M =
143,105,120,121,121,153,148,133,107,143
142,138,146,149,148,118,122,141,128,142
141,110,121,122,121,149,144,131,109,141
146,103,118,120,121,156,149,131,105,144
136,134,137,139,139,123,125,135,128,135
145,101,119,119,122,155,151,135,107,145
141,108,120,121,120,150,145,131,108,142
141,137,144,147,147,119,123,140,129,140
145,105,118,120,120,153,148,131,105,144
145,105,118,120,120,153,148,131,105,144
143,107,119,121,121,152,146,131,106,143
143,107,119,121,120,152,147,131,106,143
141,110,121,122,121,149,144,131,109,141
141,135,142,144,144,120,123,138,129,139
140,110,121,123,121,149,144,131,109,141
M[0, 0]: 143
M[11, 5]: 152
M[:, 1]: [105, 138, 110, 103, 134, 101, 108, 137, 105, 105, 107, 107, 110, 135, 110]
M[8, 3]: 120
M[9, 0]: 145
M[2, 1]: 110
M[7, 0]: 141
M[9, 7]: 131
M[5, 0]: 145
M[7, 6]: 123
M[1, 6]: 122
M[:, 3]: [121, 149, 122, 120, 139, 119, 121, 147, 120, 120, 121, 121, 122, 144, 123]
M[12, 1]: 110
M[11]: [143, 107, 119, 121, 120, 152, 147, 131, 106, 143]
M[13, 4]: 144
M[5, 5]: 155
M[8, 1]: 105
M[5, 6]: 151
M[14, 6]: 144
M[0]: [143, 105, 120, 121, 121, 153, 148, 133, 107, 143]
M[4]: [136, 134, 137, 139, 139, 123, 125, 135, 128, 135]
M[5, 8]: 107
M[14]: [140, 110, 121, 123, 121, 149, 144, 131, 109, 141]
M[14, 4]: 121
M[7]: [141, 137, 144, 147, 147, 119, 123, 140, 129, 140]
M[0, 6]: 148
M[5, 3]: 119
M[3, 1]: 103
M[2, 4]: 121
M[8, 8]: 105
M[:, 9]: [143, 142, 141, 144, 135, 145, 142, 140, 144, 144, 143, 143, 141, 139, 141]
M[2]: [141, 110, 121, 122, 121, 149, 144, 131, 109, 141]
M[4, 0]: 136
M[:, 8]: [107, 128, 109, 105, 128, 107, 108, 129, 105, 105, 106, 106, 109, 129, 109]
M[:, 4]: [121, 148, 121, 121, 139, 122, 120, 147, 120, 120, 121, 120, 121, 144, 121]

m =
[[132 103 127 103 121 114]
 [135 107 139 107 124 119]
 [138 110 136 110 118 118]
 [151 121 129 121 114 111]
 [151 113 139 113 115 111]
 [150 118 140 118 134 110]
 [150 121 133 121 107 116]
 [142 136 137 136 127 125]
 [153 118 128 118 112 109]
 [149 112 141 112 121 112]
 [129 102 140 102 120 123]
 [152 113 147 113 121 114]
 [141 110 135 110 118 116]
 [149 114 129 114 103 112]]
m[0, 0]: 132
m[-13, -3]: 107
m[-10, 4]: 115
m[4]: [151, 113, 139, 113, 115, 111]
m[-11, 1]: 121
m[:, -2]: [121, 124, 118, 114, 115, 134, 107, 127, 112, 121, 120, 121, 118, 103]
m[:, 5]: [114, 119, 118, 111, 111, 110, 116, 125, 109, 112, 123, 114, 116, 112]
m[-8, 1]: 121
m[-6]: [153, 118, 128, 118, 112, 109]
m[3, 4]: 114
m[-2, -3]: 110
m[-11, 2]: 129
m[7, 0]: 142
m[-10, 3]: 113
m[-3, 4]: 121
m[0, -5]: 103
m[-7, 5]: 125
m[3, -6]: 151
m[6, 5]: 116
m[-13, 5]: 119
m[13]: [149, 114, 129, 114, 103, 112]
m[-10, -6]: 151
m[9]: [149, 112, 141, 112, 121, 112]
m[3]: [151, 121, 129, 121, 114, 111]
m[-5, -6]: 149
m[7]: [142, 136, 137, 136, 127, 125]
m[12, 4]: 118
m[5, 3]: 118
m[:, 3]: [103, 107, 110, 121, 113, 118, 121, 136, 118, 112, 102, 113, 110, 114]

B = array([105, 147, 112, 111, 106, 106, 112, 109, 152, 105, 114])
B[0] = 105
B[4] = 106
B[1] = 147
B[2] = 112
B[7] = 109
B[5] = 106

data =
[[142 144 128 110 152 118 128 142 136]
 [129 130 125 129 129 129 125 122 132]]
data[0,-9]	142
data[-2,1]	144
data[-2,-1]	136
data[-2,-5]	152
data[-1]	[129, 130, 125, 129, 129, 129, 125, 122, 132]
data[-1,4]	129

A =
135,151,108,138,148,123,144,149
109,122,150,133,134,148,123,138
120,150,129,107,118,135,135,126
137,145,124,114,135,119,130,112
106,108,137,126,133,138,140,150
104,134,117,138,121,140,149,109
132,106,135,135,126,144,109,126
146,132,112,144,149,151,134,138
124,138,124,142,126,139,146,128
122,111,137,152,149,127,107,132
147,140,129,119,146,120,108,127
144,149,151,115,124,130,140,118
Rows and columns are counted from 0.
(0, 0) -> 135
(3, 4) -> 135
(4, 4) -> 133
(4, 6) -> 140
(11, 6) -> 140
(4, 3) -> 126
(11, 2) -> 151
(5, 7) -> 109
(2, 3) -> 107
(8, 0) -> 124
(1, 3) -> 133
(1, 2) -> 150
(10, 6) -> 108
(9, 2) -> 137
(0, 2) -> 108
(8, 7) -> 128
(10, 2) -> 129
(7, 6) -> 134
(11, 0) -> 144
(6, 3) -> 135
(7, 0) -> 146
(8, 4) -> 126
(11, 4) -> 124
(6, 5) -> 144
(5, 3) -> 138
(7, 5) -> 151
(10, 1) -> 140
(4, 2) -> 137

grid =
[[141 129 123 127 121 128 121 118 114 141 130]
 [125 136 139 142 129 131 121 137 114 125 141]
 [145 123 144 145 149 128 128 143 121 145 138]
 [153 138 127 144 152 123 121 126 111 148 133]
 [146 122 135 133 149 129 131 146 134 139 135]
 [148 102 121 120 134 151 150 131 111 139 120]
 [150 126 137 139 147 125 129 137 132 142 137]
 [128 124 125 123 112 147 136 132 103 148 128]
 [119 124 126 120 114 128 146 150 131 132 134]
 [106 143 144 156 119 137 116 131 113 132 147]]
grid[0][0] => 141
grid[0][10] => 130
grid[2][9] => 145
grid[1][7] => 137
grid[:, 10] => [130, 141, 138, 133, 135, 120, 137, 128, 134, 147]
grid[:, 8] => [114, 114, 121, 111, 134, 111, 132, 103, 131, 113]
grid[3][8] => 111
grid[4][5] => 129
grid[:, 2] => [123, 139, 144, 127, 135, 121, 137, 125, 126, 144]
grid[3][3] => 144
grid[4][3] => 133
grid[1][5] => 131
grid[:, 7] => [118, 137, 143, 126, 146, 131, 137, 132, 150, 131]
grid[:, 1] => [129, 136, 123, 138, 122, 102, 126, 124, 124, 143]
grid[1][8] => 114
grid[6][4] => 147
grid[8][9] => 132
grid[9][9] => 132
grid[1][10] => 141
grid[:, 9] => [141, 125, 145, 148, 139, 139, 142, 148, 132, 132]
grid[6][3] => 139
grid[1][1] => 136
grid[3] => [153, 138, 127, 144, 152, 123, 121, 126, 111, 148, 133]
grid[0][5] => 128
grid[9][10] => 147
grid[6][9] => 142
grid[1][2] => 139
grid[7] => [128, 124, 125, 123, 112, 147, 136, 132, 103, 148, 128]
grid[2][5] => 128
grid[9][2] => 144
grid[5][8] => 111
grid[1][0] => 125
grid[1] => [125, 136, 139, 142, 129, 131, 121, 137, 114, 125, 141]
grid[6] => [150, 126, 137, 139, 147, 125, 129, 137, 132, 142, 137]

x =
[[126 153 124 149 121]
 [129 140 132 155 135]
 [129 105 135 136 140]]
x[0][0] = 126
x[2][3] = 136
x[1][1] = 140
x[:, 4] = [121, 135, 140]
x[1][2] = 132
x[2][0] = 129

W = (106, 134, 128, 107, 111, 103, 125, 114)
W[0] = 106
W[3] = 107
W[-3] = 103
